In the data rows, the value 50 means zero.
Every row has a hidden score. In each pair, how much higher is the second row's than the first's? 10 means about the same, 20 much higher and 0 much lower. The score is a weighted sum of the row's numbers plus the product of two more (or one squared), each taken from its middle value.
Array([56, 46, 48, 51, 49, 55, 57, 35, 33, 58])
Array([48, 56, 64, 47, 49, 39, 47, 68, 65, 45]) -> 5
Array([57, 73, 59, 33, 54, 13, 29, 79, 87, 63])
Array([53, 59, 62, 48, 50, 46, 46, 57, 56, 51]) -> 9
Array([57, 44, 47, 35, 60, 37, 47, 56, 60, 52])
Array([52, 42, 39, 53, 47, 64, 52, 37, 38, 50]) -> 10
Array([77, 45, 41, 69, 72, 65, 71, 60, 62, 27])
Array([67, 43, 32, 49, 72, 53, 60, 54, 48, 59]) -> 10
Array([46, 58, 52, 52, 50, 56, 48, 49, 50, 41])
Array([45, 46, 54, 42, 35, 44, 38, 63, 64, 37]) -> 6
Array([65, 44, 39, 57, 46, 65, 53, 48, 46, 46])
Array([43, 49, 47, 46, 34, 58, 47, 42, 40, 49]) -> 13
Array([55, 47, 46, 55, 47, 61, 55, 32, 32, 50])
Array([55, 54, 52, 50, 53, 39, 43, 54, 56, 63]) -> 9
Array([58, 53, 46, 43, 53, 39, 48, 64, 60, 53])
Array([58, 42, 37, 48, 55, 57, 50, 46, 43, 54]) -> 10
Array([60, 54, 52, 59, 53, 59, 56, 59, 53, 32])
Array([69, 51, 42, 48, 65, 57, 51, 50, 49, 50]) -> 10
Array([57, 67, 57, 36, 60, 26, 36, 90, 89, 52])
Array([54, 63, 55, 49, 60, 50, 55, 51, 48, 49]) -> 16
Array([52, 78, 68, 45, 47, 30, 34, 61, 66, 63])
Array([56, 46, 36, 56, 47, 44, 50, 50, 55, 47]) -> 5
Array([44, 51, 53, 49, 55, 44, 46, 68, 65, 53])
Array([61, 27, 26, 39, 56, 55, 57, 30, 30, 67]) -> 14
Array([38, 39, 50, 68, 38, 66, 47, 45, 43, 47])
Array([55, 43, 49, 63, 51, 67, 60, 41, 42, 47]) -> 6
Array([46, 61, 66, 44, 54, 32, 40, 66, 65, 49])
Array([52, 46, 44, 54, 58, 59, 54, 44, 43, 40]) -> 9
Array([53, 42, 46, 55, 46, 49, 51, 54, 52, 48])
Array([51, 46, 52, 28, 59, 46, 47, 60, 60, 49]) -> 6
Array([46, 26, 34, 60, 58, 67, 75, 25, 23, 56])
Array([67, 55, 43, 60, 62, 48, 63, 59, 57, 57]) -> 7
Array([60, 40, 27, 47, 41, 53, 45, 41, 47, 63])
Array([49, 44, 55, 72, 48, 54, 60, 61, 55, 27]) -> 9
Array([48, 44, 61, 57, 47, 69, 52, 49, 42, 36])
Array([46, 43, 52, 48, 53, 42, 50, 56, 54, 44]) -> 14
Array([58, 46, 47, 52, 63, 56, 54, 52, 46, 46])
Array([77, 56, 27, 52, 68, 63, 61, 38, 43, 56]) -> 3
Array([49, 59, 62, 63, 40, 61, 54, 54, 52, 39])
Array([54, 58, 56, 46, 54, 49, 51, 50, 52, 52]) -> 12
Array([56, 49, 43, 44, 54, 44, 63, 40, 42, 67])
Array([48, 43, 45, 56, 46, 63, 64, 32, 29, 52]) -> 10
Array([44, 42, 43, 40, 52, 55, 58, 41, 39, 54])
Array([64, 56, 37, 56, 52, 48, 48, 55, 56, 65]) -> 4
Array([45, 49, 54, 57, 49, 57, 57, 39, 40, 58])
Array([49, 61, 55, 59, 47, 53, 54, 46, 45, 50]) -> 10
Array([50, 42, 44, 61, 52, 53, 55, 43, 45, 48])
Array([53, 48, 43, 47, 42, 61, 49, 36, 37, 57]) -> 12
Array([46, 43, 52, 55, 58, 63, 50, 45, 46, 40])
Array([45, 61, 63, 51, 45, 44, 49, 59, 56, 53]) -> 12
Array([50, 45, 38, 46, 44, 50, 54, 37, 40, 63])
Array([47, 41, 51, 57, 55, 56, 59, 49, 45, 48]) -> 9
Array([44, 53, 45, 32, 50, 42, 36, 42, 44, 61])
Array([60, 51, 42, 40, 61, 49, 56, 36, 34, 60]) -> 12
Array([45, 39, 46, 49, 41, 49, 40, 46, 52, 54])
Array([45, 53, 48, 45, 37, 46, 48, 55, 58, 39]) -> 10
Array([63, 55, 48, 41, 57, 53, 54, 38, 38, 55])
Array([54, 46, 43, 37, 59, 38, 49, 54, 53, 60]) -> 8
Array([37, 54, 60, 43, 59, 42, 48, 56, 50, 48])
Array([71, 68, 51, 40, 66, 55, 59, 52, 57, 46]) -> 16
Array([48, 48, 52, 59, 46, 65, 60, 25, 23, 54])
Array([37, 35, 57, 58, 36, 66, 52, 38, 39, 40]) -> 7
Array([75, 55, 39, 63, 66, 69, 71, 45, 46, 59])
Array([20, 30, 61, 56, 48, 63, 54, 27, 27, 45]) -> 15
Array([45, 62, 63, 59, 45, 59, 54, 58, 50, 38])
Array([64, 54, 40, 41, 55, 50, 56, 44, 46, 64]) -> 11
Array([41, 74, 75, 55, 42, 46, 44, 57, 63, 43])
Array([51, 49, 55, 65, 45, 65, 54, 42, 42, 53]) -> 6
Array([39, 33, 41, 57, 49, 59, 58, 39, 39, 43])
Array([44, 73, 73, 71, 45, 56, 60, 50, 52, 50]) -> 13
Array([48, 45, 52, 52, 54, 59, 48, 52, 53, 40])
Array([39, 41, 43, 44, 40, 47, 42, 38, 42, 53]) -> 14
Array([57, 46, 36, 52, 52, 52, 57, 39, 36, 63])
Array([56, 47, 55, 59, 55, 55, 65, 58, 59, 35]) -> 7
Array([54, 60, 55, 58, 49, 56, 48, 55, 55, 43])
Array([49, 39, 59, 53, 68, 58, 62, 62, 60, 25]) -> 8
Array([49, 49, 57, 66, 56, 64, 56, 61, 55, 26])
Array([59, 46, 48, 46, 53, 50, 54, 52, 50, 47]) -> 11
Array([52, 53, 44, 55, 48, 52, 55, 58, 55, 43])
Array([29, 52, 61, 61, 29, 64, 50, 46, 43, 37]) -> 11
Array([67, 52, 48, 64, 61, 56, 64, 63, 59, 34])
Array([40, 59, 61, 50, 53, 42, 42, 66, 65, 49]) -> 10
Array([50, 33, 38, 47, 52, 48, 44, 50, 53, 54])
Array([40, 63, 64, 39, 50, 34, 44, 66, 65, 61]) -> 10
Array([57, 51, 52, 82, 60, 59, 69, 63, 59, 31])
Array([68, 62, 54, 65, 61, 72, 74, 38, 35, 38]) -> 19
Array([51, 63, 49, 39, 55, 46, 49, 39, 45, 64])
Array([36, 62, 69, 46, 32, 37, 42, 55, 49, 43]) -> 8
Array([43, 72, 77, 38, 55, 30, 38, 75, 72, 53])
Array([56, 38, 37, 54, 63, 48, 64, 42, 41, 52]) -> 11
Array([41, 65, 59, 36, 38, 28, 28, 56, 58, 64])
Array([52, 23, 32, 53, 55, 58, 56, 49, 46, 50]) -> 11
Array([59, 58, 49, 54, 50, 63, 58, 40, 35, 38])
Array([44, 60, 61, 30, 50, 34, 37, 66, 63, 67]) -> 6
Array([49, 39, 38, 53, 42, 51, 53, 39, 38, 54])
Array([45, 53, 50, 46, 40, 40, 41, 53, 50, 56]) -> 10
Array([47, 50, 47, 46, 53, 44, 47, 50, 51, 58])
Array([43, 55, 55, 42, 48, 41, 48, 48, 54, 51]) -> 12
Array([54, 57, 50, 60, 65, 61, 68, 37, 37, 59])
Array([42, 37, 50, 57, 49, 63, 53, 40, 38, 43]) -> 9
Array([53, 49, 40, 42, 64, 43, 52, 41, 40, 62])
Array([53, 32, 42, 57, 61, 56, 58, 49, 49, 43]) -> 8
Array([52, 42, 46, 50, 48, 58, 53, 42, 42, 45])
Array([43, 36, 56, 48, 59, 68, 52, 40, 37, 47]) -> 9
Array([33, 65, 75, 51, 44, 43, 35, 53, 55, 47])
Array([51, 47, 50, 40, 52, 44, 49, 50, 53, 45]) -> 9
Array([55, 43, 47, 64, 62, 68, 71, 42, 42, 41])
Array([43, 52, 58, 42, 47, 42, 33, 65, 63, 51]) -> 9
Array([57, 49, 67, 57, 73, 56, 61, 60, 60, 27])
Array([41, 42, 50, 58, 43, 63, 47, 42, 41, 49]) -> 9
Array([53, 44, 48, 48, 66, 47, 62, 55, 58, 52])
Array([53, 31, 40, 72, 42, 65, 63, 42, 39, 38]) -> 11
Array([31, 76, 80, 46, 35, 25, 33, 70, 70, 44])
Array([54, 43, 39, 45, 54, 60, 51, 46, 46, 49]) -> 7
Array([71, 54, 34, 45, 66, 46, 53, 49, 55, 69])
Array([57, 38, 41, 42, 63, 60, 59, 35, 36, 67]) -> 15
Array([54, 66, 58, 47, 47, 48, 46, 51, 55, 46])
Array([46, 55, 56, 65, 49, 55, 57, 43, 45, 52]) -> 8
Array([53, 36, 53, 69, 50, 68, 65, 50, 48, 33])
Array([47, 67, 66, 43, 47, 38, 38, 71, 71, 48]) -> 12
Array([48, 37, 50, 64, 42, 67, 61, 43, 43, 39])
Array([62, 36, 37, 61, 43, 67, 48, 44, 47, 42]) -> 9
Array([64, 52, 48, 54, 55, 57, 62, 48, 42, 51])
Array([64, 48, 44, 67, 59, 73, 63, 46, 48, 33]) -> 6
Array([40, 56, 70, 55, 51, 55, 55, 52, 53, 37])
Array([61, 49, 43, 47, 60, 46, 53, 60, 60, 53]) -> 8
Array([50, 43, 38, 35, 51, 56, 57, 27, 32, 57])
Array([52, 55, 56, 55, 48, 60, 65, 35, 34, 47]) -> 12
Array([41, 55, 52, 36, 36, 31, 33, 65, 67, 58])
Array([51, 50, 55, 51, 58, 48, 47, 58, 54, 48]) -> 8
Array([55, 51, 46, 61, 51, 60, 56, 45, 40, 53])
Array([61, 39, 36, 48, 55, 39, 55, 46, 45, 56]) -> 11
Array([50, 53, 48, 45, 55, 48, 51, 49, 49, 49])
Array([44, 68, 74, 58, 43, 52, 49, 53, 55, 42]) -> 11
Array([79, 54, 29, 55, 62, 56, 65, 41, 38, 60])
Array([41, 54, 52, 54, 38, 44, 49, 53, 53, 51]) -> 13
Array([39, 40, 52, 41, 40, 47, 37, 47, 46, 47])
Array([50, 62, 63, 40, 47, 33, 35, 69, 70, 50]) -> 7
Array([59, 44, 30, 31, 68, 40, 52, 38, 44, 76])
Array([57, 48, 34, 52, 46, 46, 46, 47, 50, 54]) -> 9
Array([47, 57, 56, 55, 51, 53, 57, 47, 43, 56])
Array([47, 56, 52, 37, 55, 44, 52, 49, 52, 52]) -> 11
Array([55, 25, 44, 58, 58, 78, 76, 27, 29, 42])
Array([48, 70, 64, 54, 42, 52, 48, 45, 43, 49]) -> 15
Array([41, 68, 58, 50, 34, 57, 43, 41, 43, 50])
Array([48, 45, 39, 44, 51, 42, 44, 45, 49, 57]) -> 8
Array([49, 64, 64, 16, 58, 21, 32, 77, 76, 64])
Array([63, 66, 45, 54, 51, 47, 56, 49, 50, 66]) -> 14
Array([40, 57, 58, 42, 48, 43, 39, 55, 52, 57])
Array([60, 70, 57, 51, 58, 44, 45, 53, 54, 62]) -> 9
Array([66, 72, 56, 44, 59, 48, 51, 57, 59, 51])
Array([58, 51, 52, 59, 58, 60, 69, 47, 47, 43]) -> 8
Array([49, 59, 59, 53, 41, 61, 49, 47, 46, 48])
Array([47, 62, 64, 61, 45, 51, 44, 63, 59, 50]) -> 9
Array([63, 55, 49, 54, 51, 53, 60, 54, 53, 52])
Array([57, 50, 43, 40, 47, 44, 47, 48, 53, 58]) -> 10
Array([37, 39, 50, 62, 34, 56, 49, 43, 44, 45])
Array([62, 59, 50, 50, 63, 53, 52, 43, 46, 62]) -> 7
Array([48, 55, 57, 46, 66, 45, 46, 64, 62, 44])
Array([50, 42, 48, 60, 49, 56, 56, 57, 56, 41]) -> 9
Array([46, 41, 41, 55, 45, 64, 60, 29, 34, 56])
Array([36, 41, 56, 66, 48, 62, 56, 45, 41, 33]) -> 10
Array([54, 52, 45, 49, 66, 37, 60, 53, 47, 53])
Array([49, 33, 44, 56, 56, 47, 51, 58, 53, 38]) -> 6
Array([47, 54, 44, 38, 44, 47, 45, 39, 45, 66])
Array([42, 50, 49, 42, 45, 37, 40, 52, 55, 51]) -> 10
Array([43, 46, 57, 67, 38, 68, 56, 43, 45, 44])
Array([41, 24, 40, 48, 51, 55, 57, 35, 31, 46]) -> 14
Array([33, 58, 72, 50, 49, 40, 43, 48, 58, 41])
Array([33, 41, 51, 58, 44, 49, 54, 42, 40, 50]) -> 9
Array([48, 53, 46, 32, 47, 43, 44, 49, 51, 61])
Array([44, 53, 57, 60, 37, 57, 50, 49, 49, 49]) -> 9
Array([78, 58, 37, 47, 65, 60, 52, 52, 56, 53])
Array([65, 53, 44, 37, 57, 36, 56, 53, 57, 59]) -> 16
Array([54, 45, 48, 48, 52, 59, 54, 38, 32, 56])
Array([43, 39, 57, 51, 54, 49, 58, 62, 61, 37]) -> 4
Array([62, 36, 35, 59, 63, 49, 60, 48, 47, 49])
Array([40, 43, 49, 61, 37, 60, 52, 45, 46, 39]) -> 12
Array([48, 49, 44, 45, 53, 55, 48, 44, 45, 59])
Array([57, 41, 45, 61, 51, 60, 56, 47, 47, 40]) -> 9
Array([62, 52, 45, 48, 44, 45, 37, 53, 56, 46])
Array([51, 56, 46, 31, 46, 41, 37, 56, 56, 60]) -> 12
Array([53, 61, 52, 45, 47, 41, 50, 51, 54, 56])
Array([64, 57, 55, 49, 71, 57, 60, 59, 59, 54]) -> 8
Array([56, 48, 39, 39, 57, 42, 51, 47, 49, 72])
Array([47, 70, 80, 55, 55, 43, 46, 76, 76, 35]) -> 9
Array([42, 53, 48, 50, 44, 51, 50, 45, 47, 44])
Array([42, 43, 47, 43, 53, 48, 50, 46, 45, 54]) -> 11
Array([50, 44, 43, 52, 49, 54, 57, 43, 42, 53])
Array([70, 44, 38, 56, 55, 51, 59, 58, 52, 48]) -> 8
Array([52, 47, 48, 54, 48, 67, 57, 23, 25, 51])
Array([45, 58, 58, 60, 39, 56, 44, 48, 50, 47]) -> 8
Array([60, 44, 39, 65, 45, 58, 53, 51, 50, 45])
Array([61, 57, 47, 34, 58, 40, 57, 42, 49, 57]) -> 17
Array([39, 48, 56, 57, 43, 53, 48, 39, 41, 60])
Array([51, 45, 48, 41, 55, 46, 48, 49, 49, 54]) -> 9
Array([21, 40, 63, 64, 28, 54, 44, 43, 43, 38])
Array([52, 30, 34, 69, 43, 53, 60, 37, 39, 44]) -> 8
Array([36, 33, 48, 49, 32, 53, 37, 50, 51, 44])
Array([66, 30, 27, 54, 64, 61, 59, 37, 38, 52]) -> 4
Array([42, 51, 52, 47, 53, 50, 43, 58, 55, 43])
Array([44, 54, 57, 37, 48, 38, 39, 53, 53, 56]) -> 11
Array([44, 56, 56, 48, 45, 45, 42, 58, 58, 46])
Array([51, 63, 59, 47, 49, 43, 54, 47, 48, 61]) -> 14
Array([33, 41, 45, 57, 28, 54, 42, 33, 33, 53])
Array([52, 61, 56, 53, 39, 67, 48, 41, 38, 53]) -> 5
Array([59, 61, 54, 43, 53, 35, 41, 70, 71, 51])
Array([47, 47, 45, 55, 52, 56, 53, 38, 41, 59]) -> 10
Array([40, 55, 47, 26, 51, 29, 31, 64, 65, 62])
Array([70, 41, 40, 62, 64, 62, 70, 47, 43, 42]) -> 9
Array([28, 55, 71, 45, 36, 47, 33, 54, 54, 39])
Array([37, 46, 58, 62, 36, 59, 63, 32, 29, 43]) -> 14
Array([79, 44, 29, 42, 75, 48, 57, 51, 46, 60])
Array([53, 64, 55, 41, 54, 47, 49, 44, 47, 63]) -> 13
Array([46, 60, 57, 54, 41, 49, 42, 58, 54, 45])
Array([32, 38, 51, 47, 44, 34, 40, 58, 53, 52]) -> 14
Array([54, 49, 51, 49, 50, 53, 49, 62, 58, 42])
Array([53, 57, 59, 72, 49, 69, 67, 43, 39, 45]) -> 14
Array([42, 43, 49, 49, 48, 44, 44, 58, 58, 43])
Array([49, 47, 49, 32, 54, 49, 64, 20, 23, 59]) -> 18
Array([53, 59, 60, 63, 49, 53, 52, 52, 50, 42])
Array([38, 27, 52, 73, 39, 71, 64, 38, 30, 33]) -> 11
Array([58, 41, 34, 44, 58, 48, 50, 48, 47, 55])
Array([48, 29, 40, 58, 38, 67, 56, 45, 38, 44]) -> 14
Array([56, 39, 33, 47, 51, 52, 51, 41, 43, 57])
Array([45, 40, 51, 56, 34, 61, 52, 46, 43, 42]) -> 10
Array([48, 33, 42, 63, 53, 65, 66, 33, 34, 47])
Array([20, 44, 64, 47, 41, 37, 41, 47, 44, 49]) -> 13
Array([56, 52, 54, 61, 46, 53, 47, 55, 55, 38])
Array([47, 69, 62, 47, 50, 38, 52, 61, 58, 46]) -> 16
Array([49, 41, 48, 49, 56, 65, 62, 32, 29, 51])
Array([50, 61, 63, 56, 51, 41, 45, 67, 66, 40]) -> 8
